One turn moves every row onto another: examples first, then more rows asked:
vuze: [ 16 -20  -9 -32   3  12   8 -33  -5 -28 -17  -2 -15   3  10 -11  22  -2
  19  -9 -38  30  27  14  11  25   5  -2 -22  -6  -7  34   8   1]
Vita: [-34 -12  26  -5  15  -6 -44  13  12  33  23  -2  15  16   1 -20  -4  -2
 -16  18 -29 -29 -32   4 -25   9 -22 -17 -11  33   8 -17  29   9]
taf: [-11  19  14  10   6  -3 -20  24  29  22  12  -7  21  35  -6 -18 -10   7
 -21  11  -3  -8 -30   4 -34 -23  -7 -10  -4  49  34 -16  26 -29]
madis: [-27  -4  34   3   4  -2 -22  18  34  44  19  -3  33  29   5  -9   1  -6
 -15   3 -22 -12 -30  19 -10  11 -18  -5 -15  28  30  -5  37  10]
zur: [ 16 -35 -16 -14  -1   4  31 -30 -13 -16  13  -2 -18 -17  -6 -28   3   4
  38 -30  10   5  19  16  13   9 -23 -16  -8  17  -4  38 -14   8]
kevip: [-33  12  35  -4   4   3 -21  19  30  28   9  -7  34  36  11 -20  -4  -3
 -19   2 -22  -6 -47  10 -12   0  -5   2  -8  31  35 -12  32  -8]
rivo: [  7   1 -33 -14   6  16  18 -23 -13 -42 -18  -3 -28 -27   5 -22   5 -19
 -22  -5  -3   5  13   1  11  15  -4  21   4  13  18  26 -34  11]
vov: [-11  -5  21  17  10 -14 -24  23  36  41  23 -10  25  27 -16   0  -6   1
 -18  15  -9  -6  -9  16 -23  -7 -18 -19 -12  39  27  -6  34 -10]
niloz: [-20   6  26  11  11 -13 -23  21  36  28  11 -19  28  33 -11  -7 -11   0
 -22  16 -13   5 -26  10 -17 -15  -2 -13  -7  37  28 -12  31 -25]
lubo: [ -1  -3 -25 -18  18 -17  24 -28  -2 -13 -17 -35  -3 -15  45   1 -18  -8
   4 -15 -14  24  -4  26  31   7  19  17  -1   8 -22   1  -5  13]
kubim: [-27  10  18  -2  13  14 -32  23  24  31  25   1  12  19  -6  -1 -11  -2
 -15  12 -11 -29 -22  -1 -23  -8 -33 -30   2  47  31   0  26  -3]
Dovuf: [-10 -30 -10 -22  12  -5  30  -2  18 -22 -18  -9 -11   0  35 -20   6  -9
  25 -15   3  36  26  19  25   1  18  23   2 -13  -7   9 -14  -5]
Zag: [ 25   6 -54 -11   7  -2  28 -18 -13  -8  -3  -1 -19 -20  49 -14 -12   8
   9 -25   8 -19  10  24  -5   3 -10  16  -4  34 -13   3 -10  26]
ror: [-15   4  20   4  -2   6 -20  22  26  43  24  12  25  28   8 -18   2   2
 -14  -2 -10 -32 -28  15 -28   6 -29  -5 -14  42  36  -5  32  10]
Reru: [-39  13  28  -7  16  12 -33  20  26  23  16 -11  17  24  -4  -2 -16  -6
 -17  15 -18 -12 -34  -4 -13 -11 -18 -26   6  41  30  -5  26 -14]
Lon: [-21   3  44   5  19   1 -28   0  10  40   9  -1  23  36   5 -16 -20  13
 -18   4 -10 -12 -22   1  -6 -22  -1  -9 -14  13  23 -33  23 -26]
Fopil: [ -1 -35   1 -20   4  -3  28 -35  -7 -23   2 -21  -9 -12  -5 -22  -2  -3
  36 -26  -2  31   8  16  31   9  -3 -14  -6   3  -8  34 -12  -4]
vuli: [ 10  -7 -32 -11   7  13  17 -24 -12 -34 -13  -1 -28 -30   3 -16   7 -20
 -20  -5  -4   3  22   6  12  22 -11  18   1  11  17  30 -31  20]
Futet: [-34   5  27  -3  16   9 -33  20  28  32  23  -8  17  19  -8   5 -12  -6
 -15  15 -18 -17 -23   2 -13  -5 -26 -31   2  39  28   0  29  -3]
lezep: [ -3   7   9  16   5  -5 -21  26  30  35  23   2  17  29 -11 -12  -6   7
 -18  11   1 -20 -14  11 -39 -15 -22 -16 -10  50  33  -9  29 -14]
nodi: [-35   5  23 -10  13   1 -42  16   7  19  16   0  12  21   7 -32  -6   2
 -18  16 -25 -30 -47  -4 -32  -2 -15 -10  -6  40  11 -24  24  -5]
garig: [ -2  -9 -26 -26   5   8  34   4   9 -35 -21   5 -21   3  44 -38   5   0
  25 -21  13  20  15   8   5 -13  17  31   8   4   1   3 -21 -16]
Refe: [  1  -2 -26 -15   9  12  16 -26  -9 -41 -20 -10 -25 -26   4 -18   4 -23
 -22  -3  -8  15  12   4  19  18   2  21   3   6  16  26 -31   9]
lun: [ 10  -8 -37 -19  -4 -16  31 -19 -24 -13  -3   0 -39 -14  16 -10  13 -12
  35 -16   6   3  27  29  -8  10  -2  13   5  27  13 -14 -32   6]
tafu: [ -7 -11 -20 -24   3 -24  29 -24 -17 -18 -13 -19 -30 -10  16  -3   9 -20
  32 -10  -7  30  17  29  13  10  17  14   8  12   8 -17 -30  -4]
Gok: [ -1 -13  -6 -26   0   8  33 -33 -14 -41  -8 -17 -14  -5   4 -40  -5   3
  33 -29   3  28 -12   4  21  -6   7  -5   3  14  -1  24 -19 -22]
vezu: [-31  19  19  -6  13  18 -31  23  23  21  18  -2  13  24  -2  -8 -14  -1
 -17  13 -11 -24 -33  -6 -24 -16 -24 -25   7  48  34  -6  23 -13]
rol: [-21  19  21  -2  -3  11 -19  23  24  28  13   9  25  35  14 -29  -2   4
 -18  -2 -11 -25 -46   7 -30  -5 -15   4  -8  45  39 -13  28  -6]
ris: [ 28   2 -27 -34  -7  27  13 -26 -17 -40 -19  17 -27   6  19 -32  21  10
  19 -15 -23   8  18   4 -15  10   0   5 -17  14   3  27  -1 -10]
genal: [ -6  -2  31  11  14   5 -27   3   6  51  22  15  16  31   3 -17 -13  18
 -14   0   0 -35  -7   5 -21 -17 -22 -13 -20  24  26 -27  23 -10]
kab: [  1   2 -31 -26  -2 -16  32 -20 -24 -25 -14  -9 -37  -8  21 -15   8 -13
  32 -14   2  17  11  23  -2   3  13  19  10  24  14 -21 -35 -10]
suno: [ 15 -17 -36  -8  15 -17  23 -24  -2   6   0 -19  -8 -24  39   7 -12  -4
   9 -18  -5   0  21  34  18  18  -8   9 -10  15 -23  10  -2  36]
rana: [ 30 -18 -24 -28  -4  18  11 -28 -12 -25  -9  15 -23  -2  10 -17  26   4
  21 -13 -26   6  37  14  -8  24 -11  -3 -24   6  -4  36   5   9]
fak: [-16 -10  42  10  19  -4 -29   0  12  53  18   3  23  31  -1  -8 -15  12
 -15   4  -9 -19  -7   8  -6 -13 -14 -15 -19  12  21 -26  27 -10]
kisov: [  3 -10 -26 -12  10   9  15 -26  -9 -34 -16  -8 -25 -30   1 -12   6 -24
 -22  -4  -8  12  21   8  20  23  -5  17   0   4  14  30 -28  19]
daka: [ 10  20 -42 -21   9  -2  29 -23 -12 -27 -20 -19 -13 -10  55 -20 -19   4
   4 -21   1   4 -15  16   7  -8  16  25   4  27 -13  -7 -13   2]
pumog: [  4 -41 -21 -14   9  -4  30   1  16  -6  -3   6 -16  -9  30 -15  12  -6
  28 -17  10  14  48  25  14   9  -5  17  -5  -7  -7  18 -12  16]
guti: [ 16 -12 -23 -21  -7  15  34 -27 -21 -34   3   2 -23  -9   4 -45  -1  11
  36 -34  16   2   1   5   1  -5 -14  -8   0  27   3  29 -21 -10]
Neno: [-12  10  32   5  14   8 -25   4   4  37  13  12  16  37   8 -25 -17  20
 -16   0  -1 -28 -23  -2 -22 -26 -10  -8 -13  25  29 -34  19 -25]
pep: [ 13 -22 -35 -17   2   8  34   7   8 -19  -6  20 -26  -5  38 -34  12   4
  28 -23  22  -2  37  15  -7  -4  -7  23   1  11   0  10 -18   5]
Lar: [-28  -3  17  -5  11   0 -42  17   7  28  24   6  10  17   4 -29  -3   2
 -16  15 -23 -39 -37   0 -35   3 -26 -14 -10  42  11 -20  26   5]
pomi: [ 14  -1 -12 -39   0  20  11 -31 -11 -45 -27   0 -18  10  18 -26  18   1
  17 -11 -34  31   9   4   3  11  16   6 -14   1  -2  26   2 -19]
Rapof: [  3 -21 -26 -18   2 -24  29 -23 -17  -5  -2 -10 -32 -16  12   3  14 -20
  35 -12  -4  16  33  34   8  18   1   9   2  15   7 -10 -27  12]
Dizi: [-41  -4  31 -10  16  -5 -44  13  12  24  16  -9  18  20   4 -23  -6  -3
 -18  19 -31 -19 -43   0 -21   3 -12 -12  -8  31   8 -22  27  -1]

lun moves to Rapof
taf moves to lezep
Now find these:
garig moves to pep
Neno moves to genal
Fopil moves to Gok
Zag moves to suno
Lar moves to Vita
kevip moves to rol
Futet moves to Reru
pomi moves to ris
rivo moves to vuli

